[[-41 -36  -4 -42  31 -14 -28  19   4  -7  31 -17 -13]
 [ 38 -22  35 -18 -13  -1 -33 -14 -52  47 -38 -39  41]
 [-42 -13  50  46 -51   9  30 -39 -60  15 -42  18  27]
 [ 61  30 -63 -48  54 -23 -51  54  -5  28   0 -31 -10]
 [ 14 -28 -12 -54 -10 -37 -63 -33 -20  15  -8 -72 -15]]
->
[[ 38 -22  35 -18 -13  -1 -33 -14 -52  47 -38 -39  41]
 [ 61  30 -63 -48  54 -23 -51  54  -5  28   0 -31 -10]]

[[28  6 47]
 [41  1 72]]
->
[[41  1 72]]

[[  8 -11 -10   3]
 [ -6 -13  -9   6]
 [ -4 -29 -32   8]
 [-17  -6 -12  14]
 [  0  -8 -13  10]
 [-26 -52 -14  15]
 [-19 -23 -10 -10]]
->
[[ -6 -13  -9   6]
 [-17  -6 -12  14]
 [-26 -52 -14  15]]

[[-59 -66 -50   2  -1]
 [ 24  24  17   6   5]]
->
[[24 24 17  6  5]]

[[ 55  56  57 -53  59 -61  59 -63  59  61  54 -63 -20  58  58]
 [ -1  -3   1  -6   1 -10   1 -16   2   2  -8 -16  38  -5   1]]
->
[[ -1  -3   1  -6   1 -10   1 -16   2   2  -8 -16  38  -5   1]]

[[  7  -7  18  -8  24 -17 -15 -20   2  -3]
 [ 25   8  -9   3  33 -11  -8 -25  -9  -6]
 [-14 -35   1  -1 -44  23  13 -28  10  -5]
 [ 26  22  -1   1  41 -15 -10   0 -12  -2]
 [ 28  28 -11   7  61 -30 -15 -21 -10  -2]
 [ 11   3 -25   3  12 -10  -1 -12  -6   3]
 [-19 -54  48 -27 -34   1  -6 -16  16  -1]
 [-17 -56  26 -19 -42   5   2 -32  14  -1]]
->
[[ 25   8  -9   3  33 -11  -8 -25  -9  -6]
 [ 26  22  -1   1  41 -15 -10   0 -12  -2]
 [ 11   3 -25   3  12 -10  -1 -12  -6   3]
 [-17 -56  26 -19 -42   5   2 -32  14  -1]]
---
[[ 36 -12  -1  -4  14 -40 -19   0  -4  42   2]
 [-68   4  50 -40  18  63  25 -24  34 -48 -58]
 [-31 -32  52 -37  34  34 -28 -52 -69 -33 -71]
 [ 15  14  16  -7 -47   7   0   6  33  22  22]]
->
[[  2  36 -12  -1  -4  14 -40 -19   0  -4  42]
 [-58 -68   4  50 -40  18  63  25 -24  34 -48]
 [-71 -31 -32  52 -37  34  34 -28 -52 -69 -33]
 [ 22  15  14  16  -7 -47   7   0   6  33  22]]

[[  5  51 -57  24   3   8  20]
 [ 14 -21 -24 -56  -8  -1   9]]
->
[[ 20   5  51 -57  24   3   8]
 [  9  14 -21 -24 -56  -8  -1]]

[[  5  -8 -41 -18   5 -23]
 [-15  15  48  35 -31  -1]
 [ 23  21 -59 -27 -20  -3]
 [-20  10  54  40 -29  -7]
 [  4  -9 -40 -17   5 -24]
 [  7  -9 -46 -23  11 -22]
 [  6  -8 -43 -19   5 -23]
 [ -7  23  37  28 -34   5]]
->
[[-23   5  -8 -41 -18   5]
 [ -1 -15  15  48  35 -31]
 [ -3  23  21 -59 -27 -20]
 [ -7 -20  10  54  40 -29]
 [-24   4  -9 -40 -17   5]
 [-22   7  -9 -46 -23  11]
 [-23   6  -8 -43 -19   5]
 [  5  -7  23  37  28 -34]]

[[ 68   2   4  -3  45]
 [-48 -26 -25 -19 -36]
 [-17 -15  -9 -10 -15]
 [-20   7   4   9 -18]
 [ 18  42  33  32  22]
 [-19   7   3   8 -17]
 [-18 -16 -11  -9 -14]
 [-45  14   4  17 -30]
 [ -8  -5  -1  -4   4]]
->
[[ 45  68   2   4  -3]
 [-36 -48 -26 -25 -19]
 [-15 -17 -15  -9 -10]
 [-18 -20   7   4   9]
 [ 22  18  42  33  32]
 [-17 -19   7   3   8]
 [-14 -18 -16 -11  -9]
 [-30 -45  14   4  17]
 [  4  -8  -5  -1  -4]]

[[-17 -25 -41 -38   9 -54 -51]
 [ 31  47  38  52   1  43  42]
 [ -4 -30  -6   0  23  -8  41]
 [-11  37   2  49  10  44  43]]
->
[[-51 -17 -25 -41 -38   9 -54]
 [ 42  31  47  38  52   1  43]
 [ 41  -4 -30  -6   0  23  -8]
 [ 43 -11  37   2  49  10  44]]

[[ 17   7  -3  17 -38  16  45  11 -31 -28  17]
 [-12  -1  46  36  -6  -6  30  22 -11  18  -8]
 [ -6 -12  26 -27  -8 -27 -45 -30   0  30 -18]
 [ 21 -21  14 -42  -9 -39 -21 -44   5  39  14]
 [ 17  37   6   2  11  17  15   9  21  16  48]
 [-39  -5  32  -2 -38 -51 -57 -27 -25  14 -45]]
->
[[ 17  17   7  -3  17 -38  16  45  11 -31 -28]
 [ -8 -12  -1  46  36  -6  -6  30  22 -11  18]
 [-18  -6 -12  26 -27  -8 -27 -45 -30   0  30]
 [ 14  21 -21  14 -42  -9 -39 -21 -44   5  39]
 [ 48  17  37   6   2  11  17  15   9  21  16]
 [-45 -39  -5  32  -2 -38 -51 -57 -27 -25  14]]

[[-71 -48   1   0  -6  22 -22 -45  -5]
 [-61 -22  26 -17  -7  25 -33  14  18]
 [-53   8 -14 -28  -4   6  -4 -22 -20]
 [ 33  -6  24  23   5 -11  -3  22  21]
 [-31   7  31  26  33  23 -18 -49 -33]
 [-24  -9  20 -19  10   6   9  14   4]
 [ 12   8 -23 -39   6 -24  -8  43  -4]]
->
[[ -5 -71 -48   1   0  -6  22 -22 -45]
 [ 18 -61 -22  26 -17  -7  25 -33  14]
 [-20 -53   8 -14 -28  -4   6  -4 -22]
 [ 21  33  -6  24  23   5 -11  -3  22]
 [-33 -31   7  31  26  33  23 -18 -49]
 [  4 -24  -9  20 -19  10   6   9  14]
 [ -4  12   8 -23 -39   6 -24  -8  43]]

[[  7 -13  45   2  -7  -9]
 [  3  -2  53  -7 -10  -6]]
->
[[ -9   7 -13  45   2  -7]
 [ -6   3  -2  53  -7 -10]]
